In the rows, zero is written as 128.
Each path is a new rotation, seen through one point. The rows after it are directions, each followed by how far the rotation turns it, in degrees per step (0 if it stays put).
Each turn is a multiple of 5 degrees from 10 to 175, or 0.
Each row of a path follows its step; steps can be skipped.
Rotation 1:
step 0: [128 137 125 127 132 128 129 130 121 122 127 133 155 119 147 111 132 123
 130 125 124 131 130 131 126 135 124 126 130 133 121 121 127 127]
step 1: [134 147 135 126 127 121 120 130 123 127 138 129 141 129 128 133 151 134
 126 127 126 135 120 136 132 134 135 129 121 128 130 130 128 119]
step 2: [120 137 134 125 115 124 126 131 127 121 131 121 147 120 149 127 125 131
 122 120 120 131 130 129 125 134 117 134 123 136 123 126 125 126]
step 5: [124 147 135 134 122 112 125 136 135 127 129 124 133 126 127 127 134 134
 134 124 118 136 135 112 139 135 121 131 127 132 120 138 128 124]
step 6: [132 134 131 128 117 120 128 120 127 113 121 126 119 109 131 122 131 137
 124 128 124 133 131 134 128 148 132 129 131 143 123 127 127 128]
step 7: [129 143 129 139 117 122 119 122 133 121 126 135 131 122 132 129 133 123
 134 135 120 132 141 112 141 136 132 124 124 118 121 134 126 132]
step 9: [134 138 121 126 123 124 121 124 133 132 124 129 133 118 135 115 123 121
 134 140 122 139 144 121 138 139 139 130 135 132 122 125 125 129]
step 10: [129 147 137 130 122 129 117 116 129 123 135 135 122 115 128 125 142 130
 135 128 133 136 134 127 118 132 139 125 127 128 140 127 127 135]
step 11: [135 135 127 128 119 123 121 118 128 140 138 126 140 115 141 125 120 113
 134 130 123 130 143 123 121 136 126 134 129 127 124 123 132 125]
Directions:
[132 126 128 127 126 124 129 127 124 134 130 127 123 124 127 127 130 132
 124 131 128 128 123 131 127 131 127 132 126 124 129 127 132 127] : 155
[129 129 129 129 128 129 128 124 130 125 131 128 124 129 125 135 129 128
 128 124 130 126 127 134 125 131 131 129 131 133 130 126 127 122] : 160
Rotation 2:
step 0: [120 146 125 116 114 134 127 129 136 114 124 123 127 129 124 126 117 126
 118 137 137 119 126 116 131 145 125 127 127 149 126 139 123 126]
step 2: [115 131 133 126 116 134 123 106 126 134 131 144 134 137 123 120 119 118
 119 130 114 125 140 131 137 133 123 131 133 129 128 112 129 139]
step 3: [120 137 130 114 122 123 141 121 131 140 127 120 116 143 125 115 134 124
 108 128 126 132 132 125 122 125 133 119 126 133 117 128 138 146]
step 4: [138 124 117 129 113 118 136 124 145 138 114 123 116 134 139 123 132 125
 115 142 126 116 118 125 133 134 136 141 138 133 134 120 132 129]
step 5: [120 133 137 121 120 121 115 129 136 134 124 125 121 125 129 116 134 110
 124 131 132 120 119 139 140 141 128 142 128 131 121 134 108 127]
step 7: [120 140 111 128 112 117 132 120 132 127 150 139 133 136 137 123 120 124
 135 126 125 119 128 130 120 136 137 129 128 140 119 122 128 128]
step 8: [104 132 115 126 130 128 121 128 127 145 132 137 114 130 133 123 129 129
 123 142 132 133 129 124 119 126 124 128 141 146 127 121 118 138]
step 9: [122 127 124 107 117 132 123 131 139 130 131 143 124 123 137 119 126 127
 108 147 118 138 133 122 127 133 134 137 131 120 132 134 135 126]
step 11: [127 118 124 122 127 124 117 122 124 130 128 130 114 126 125 127 127 121
 134 133 123 110 130 127 133 137 144 138 116 140 129 129 135 155]
Directions:
[133 129 125 129 129 125 127 127 128 131 127 124 125 129 126 128 125 125
 129 128 130 127 128 133 132 127 128 131 130 125 130 137 132 131] : 55
[125 125 132 126 128 136 126 129 126 128 130 126 129 131 126 126 128 124
 127 134 125 133 130 131 130 126 126 129 128 123 124 129 128 126] : 110
[125 129 129 128 127 127 123 129 124 125 131 125 133 128 129 132 126 128
 130 129 128 124 123 132 128 128 128 125 134 134 127 132 130 124] : 55
Rotation 3:
step 0: [142 114 128 134 133 132 138 138 121 122 141 126 135 141 128 122 122 127
 128 126 117 121 131 118 127 118 147 128 130 138 119 134 138 134]
step 1: [134 127 134 120 126 135 126 125 124 128 132 130 114 131 120 125 128 133
 134 131 104 117 118 114 131 122 134 121 126 129 123 127 139 150]
step 3: [128 121 142 136 136 119 135 136 119 114 148 125 139 132 127 125 126 137
 132 124 118 132 137 126 142 128 137 117 131 139 132 126 128 138]
step 4: [137 129 136 127 126 131 126 139 128 123 139 132 129 126 119 126 126 152
 116 131 117 127 136 120 132 122 130 119 118 126 120 127 143 145]
step 7: [140 112 140 133 121 126 139 137 126 114 119 125 133 134 122 130 124 135
 125 122 123 120 132 118 132 128 136 113 123 123 112 124 141 130]
step 8: [130 125 130 125 113 136 130 142 137 120 124 131 139 135 124 137 131 124
 135 125 104 124 122 110 131 120 128 129 119 130 128 128 135 139]
step 9: [123 124 148 139 125 125 133 126 126 128 132 133 140 133 114 134 130 128
 137 136 100 118 123 127 129 128 117 125 136 128 129 128 124 131]
step 10: [134 110 135 138 132 115 148 134 129 125 137 128 139 122 126 139 125 141
 123 129 112 127 128 123 125 126 136 124 136 134 120 135 131 127]
step 11: [134 130 126 130 132 126 139 149 133 122 136 126 124 141 132 129 126 132
 129 137 110 127 122 120 123 125 129 123 127 136 123 135 147 144]
Directions:
[131 128 128 122 125 122 127 125 128 131 128 128 130 132 126 129 128 123
 131 128 125 126 130 123 126 131 130 132 130 129 123 131 127 125] : 40
[127 129 132 129 126 132 125 123 130 132 130 123 126 126 129 131 132 127
 126 127 122 127 126 129 130 127 126 131 134 124 131 127 127 127] : 100
[129 129 129 128 131 132 126 125 128 128 131 130 126 125 126 124 131 126
 129 124 129 130 136 128 129 130 132 130 129 130 125 125 126 136] : 25
[123 130 130 134 129 124 129 124 130 127 126 127 129 127 127 128 127 128
 128 124 127 134 127 129 126 130 135 123 132 129 127 130 129 124] : 100
[124 129 126 132 125 129 127 125 131 124 127 127 130 131 128 126 123 125
 131 133 126 131 132 127 126 128 123 130 130 131 131 126 123 129] : 110
Rotation 4:
step 0: [119 122 126 111 135 129 128 130 136 136 125 132 117 142 131 140 137 137
 131 109 120 125 132 134 121 131 132 124 128 132 136 131 125 120]
step 1: [115 118 135 130 130 120 132 124 132 124 117 126 121 133 138 127 132 121
 122 117 130 136 125 117 133 129 135 135 136 124 137 118 117 113]
step 2: [127 124 119 129 133 142 136 124 120 127 124 127 134 122 133 122 139 125
 113 123 119 133 136 115 132 131 141 117 117 131 127 124 126 115]
step 3: [129 141 134 114 125 133 129 118 119 125 132 128 129 118 141 127 135 129
 115 125 134 130 134 135 138 135 135 129 139 119 121 133 136 117]
step 4: [139 143 131 123 133 114 116 129 119 128 134 133 119 114 133 123 127 119
 133 130 127 135 141 128 135 124 130 126 127 140 125 123 124 117]
step 5: [135 126 120 130 121 137 130 128 119 134 140 140 112 125 132 133 140 122
 133 140 135 128 128 128 132 128 130 138 134 145 119 128 124 132]
step 6: [126 126 139 130 123 141 127 130 138 131 135 125 127 132 122 130 117 127
 139 139 135 127 134 138 145 138 130 128 129 140 115 124 123 122]
step 8: [127 129 124 136 132 126 132 148 133 140 123 126 131 122 117 127 131 134
 134 122 132 135 114 134 133 132 141 132 128 128 120 133 146 135]
step 11: [133 118 123 125 131 140 121 134 127 123 112 128 142 136 144 118 132 131
 121 124 130 123 131 124 120 138 132 123 119 138 124 118 133 130]
Directions:
[130 125 133 124 126 128 129 126 128 125 124 129 130 131 128 129 129 128
 133 124 130 126 128 133 128 132 127 126 132 129 123 129 133 126] : 130
[134 130 126 125 130 128 126 127 126 120 127 125 127 131 130 126 130 128
 126 129 128 128 131 126 131 125 129 133 126 127 121 131 125 128] : 40
Rotation 5:
step 0: [125 127 124 119 128 123 130 136 119 126 129 144 117 137 123 131 124 117
 130 143 143 128 121 129 128 124 128 136 138 126 134 139 130 131]
step 2: [144 137 131 120 134 131 133 129 130 124 137 127 123 136 120 124 125 123
 122 107 120 127 126 120 130 129 132 121 133 123 121 143 135 127]
step 3: [132 137 129 127 129 119 135 127 115 129 122 123 130 112 128 129 123 125
 124 126 130 137 119 118 122 125 108 126 122 132 130 141 132 123]
step 4: [126 114 124 130 132 120 142 120 126 122 130 126 117 132 134 122 119 126
 121 128 121 131 128 128 117 122 117 146 132 122 121 126 121 120]
step 5: [126 130 137 129 122 135 137 127 115 123 142 128 120 130 126 121 113 128
 135 125 121 130 132 130 136 142 124 133 135 129 144 131 118 132]
step 8: [117 139 132 136 120 128 140 129 136 118 122 125 137 128 128 123 124 124
 112 135 136 125 134 118 123 129 119 131 133 139 137 120 126 127]
step 9: [126 125 134 122 125 132 141 112 135 138 138 134 129 127 121 122 119 131
 129 137 140 122 138 126 131 126 133 135 140 121 121 123 137 128]
step 10: [124 132 145 137 129 142 130 135 139 142 132 131 124 116 131 133 132 132
 137 121 134 127 129 132 122 136 123 133 135 135 129 138 133 135]
step 11: [127 129 130 121 139 129 124 143 135 125 121 135 133 125 116 131 131 108
 129 131 126 126 134 126 111 136 130 134 137 125 120 130 130 119]
Directions:
[129 129 124 126 127 124 128 122 131 126 130 123 133 126 127 127 127 130
 124 126 128 128 127 123 126 124 129 128 129 135 128 130 129 132] : 70
[124 133 128 128 130 129 127 128 126 129 130 125 126 126 126 130 133 130
 127 126 130 126 127 126 131 129 125 129 135 128 120 130 130 123] : 45
[136 128 133 127 130 133 126 127 128 131 134 126 126 129 128 131 131 129
 130 127 128 132 132 125 126 128 129 124 127 131 128 127 130 125] : 90
[126 130 127 125 128 127 125 126 129 132 127 123 126 130 128 131 130 131
 126 135 123 123 129 132 127 128 128 123 125 126 128 131 123 128] : 0
[130 131 127 121 127 128 130 128 121 129 131 127 128 125 132 129 130 128
 130 128 130 128 127 128 128 129 132 129 132 123 131 129 128 136] : 155
Rotation 6:
step 1: [139 125 114 135 136 111 122 132 129 140 138 128 127 138 127 139 131 129
 127 120 132 133 140 129 141 128 124 122 140 123 128 146 129 135]
step 2: [131 126 122 126 132 133 128 131 137 128 134 114 139 141 117 114 115 122
 111 134 127 126 125 116 137 117 132 129 131 129 131 134 138 144]
step 3: [130 114 121 137 141 131 132 117 124 131 143 125 122 131 126 141 131 137
 127 133 130 130 138 128 144 129 138 123 138 120 123 148 129 133]
step 4: [126 123 122 123 121 129 126 134 122 130 139 127 130 133 113 116 125 136
 116 124 134 119 126 123 141 111 122 121 122 125 121 131 141 149]
step 5: [128 114 114 139 135 133 120 116 128 135 145 129 119 138 123 131 136 131
 124 136 130 118 128 122 132 136 119 132 143 124 137 140 133 129]
step 6: [119 119 120 128 123 128 129 135 120 136 139 127 133 134 117 118 124 122
 115 134 135 142 118 133 135 121 122 130 121 131 115 143 134 138]
step 9: [131 114 119 132 132 137 123 135 127 128 132 121 126 126 126 148 132 119
 117 143 135 114 130 138 136 130 120 134 129 113 131 130 134 140]
step 10: [129 121 115 119 123 122 121 133 122 142 151 130 141 137 126 129 119 126
 124 131 125 135 137 125 130 122 114 125 135 131 115 127 120 137]
step 11: [129 117 116 139 139 134 120 134 133 122 128 115 134 134 118 129 126 118
 130 151 138 124 130 129 125 122 128 129 139 115 127 128 135 137]
Directions:
[127 131 127 129 127 123 124 126 122 129 129 130 127 127 126 126 130 125
 130 126 124 134 131 131 130 125 129 123 130 131 124 131 126 127] : 160
[122 126 129 128 122 132 127 127 127 131 128 122 127 126 127 131 127 127
 130 131 127 130 128 129 129 128 119 128 127 126 127 126 128 123] : 25
[126 130 126 126 127 126 132 126 122 132 131 129 132 130 130 129 123 130
 128 124 133 133 128 122 126 128 128 130 123 127 128 126 128 130] : 170
[127 127 133 132 130 132 129 126 126 127 127 130 128 125 125 129 126 136
 128 129 129 129 132 128 128 123 131 123 128 125 126 123 130 127] : 85
Rotation 7:
step 0: [126 130 123 120 130 140 129 136 126 135 122 112 128 126 141 129 127 124
 127 134 130 134 124 137 137 128 121 123 119 114 119 133 135 129]
step 1: [132 128 120 127 125 126 126 126 126 132 124 126 132 124 130 129 121 123
 127 129 135 131 127 135 128 116 113 123 133 129 107 131 144 137]
step 3: [129 126 129 127 122 131 126 135 134 128 128 135 122 128 124 128 138 121
 123 123 138 115 123 132 136 132 144 134 114 122 126 133 134 142]
step 4: [123 116 121 131 130 128 126 135 133 131 134 126 131 125 133 121 135 125
 117 139 143 126 130 139 131 123 131 129 115 118 133 125 131 131]
step 5: [123 130 125 131 123 124 125 136 122 121 140 133 132 124 134 129 115 122
 121 139 137 127 135 140 128 126 125 121 123 129 120 118 140 120]
step 6: [128 120 133 137 125 127 133 137 123 124 137 133 126 128 117 125 114 134
 131 123 120 131 122 137 138 128 129 134 124 132 116 117 142 126]
step 7: [134 128 134 134 129 133 140 134 121 134 127 126 126 130 124 125 124 123
 130 136 118 122 123 123 149 125 134 136 119 119 128 129 137 137]
step 10: [127 131 131 121 123 131 124 142 127 136 134 130 128 131 127 132 132 127
 136 117 131 134 136 136 132 129 134 131 129 122 104 127 137 129]
step 11: [134 131 130 122 126 131 129 134 132 133 130 122 130 125 121 131 136 133
 123 126 128 132 127 140 149 114 130 126 119 128 118 136 128 138]
Directions:
[131 129 123 130 127 123 125 128 128 132 130 124 127 129 128 130 127 127
 129 128 132 125 127 128 127 132 120 129 126 124 128 124 125 124] : 85
[129 126 125 130 130 129 127 132 128 124 124 124 128 127 133 127 128 122
 128 129 129 133 130 129 121 127 128 129 126 129 130 129 131 126] : 85
[132 128 128 127 131 124 131 127 132 125 131 128 125 133 124 129 130 125
 128 130 127 125 122 123 124 126 128 130 129 126 130 131 132 131] : 70
[130 136 126 127 128 129 131 130 126 126 123 132 127 127 129 131 126 121
 127 129 130 123 130 125 130 129 131 123 130 127 127 127 128 127] : 160
Rotation 8:
step 0: [122 137 120 129 126 107 129 124 131 119 126 118 131 146 115 134 136 130
 121 129 126 118 132 122 129 122 125 115 133 131 129 138 145 140]
step 2: [116 124 126 128 125 119 118 133 119 107 137 134 128 125 109 121 127 126
 118 126 115 122 132 130 137 120 144 129 133 124 130 122 138 131]
step 3: [137 136 130 122 138 123 139 137 122 114 139 141 122 132 114 128 116 130
 128 114 120 136 124 141 120 122 142 126 133 126 126 121 119 128]
step 5: [120 137 119 131 133 124 138 133 132 121 124 124 120 143 124 146 116 130
 121 120 122 141 126 129 126 135 131 122 109 141 130 131 116 124]
step 6: [117 128 129 133 134 129 134 122 128 133 124 115 119 139 126 134 123 133
 122 146 108 135 142 122 133 139 135 132 133 136 129 134 118 115]
step 7: [121 137 130 135 124 118 129 133 124 127 118 110 108 129 113 124 111 123
 131 140 132 137 135 124 136 125 134 127 120 131 134 139 132 132]
step 8: [123 138 139 132 128 119 139 124 120 146 122 128 131 133 113 122 113 135
 133 138 126 124 133 136 131 117 131 128 140 119 130 144 128 118]
step 9: [126 129 122 129 123 120 121 128 129 129 126 128 131 142 119 114 114 143
 133 120 132 129 132 128 143 122 134 116 121 108 140 134 137 128]
step 11: [130 121 127 123 126 125 126 129 123 117 129 124 132 146 122 121 148 137
 134 125 123 130 140 131 137 141 150 118 125 123 121 132 123 132]
Directions:
[129 130 129 132 129 126 134 125 129 126 124 129 126 126 132 132 125 125
 130 125 127 128 129 137 126 128 128 127 126 128 127 128 134 130] : 155
[128 126 128 128 125 128 130 126 123 127 125 119 129 129 129 129 128 129
 127 129 126 130 131 124 123 128 124 127 128 135 126 130 130 130] : 55
[122 129 128 127 131 133 130 123 127 132 131 128 119 130 130 127 127 126
 125 131 129 131 123 129 129 130 126 128 126 130 128 128 126 129] : 40
[127 126 130 125 127 126 128 130 127 133 124 128 126 127 130 127 125 125
 128 123 127 132 135 128 131 127 127 130 125 126 131 134 124 124] : 25
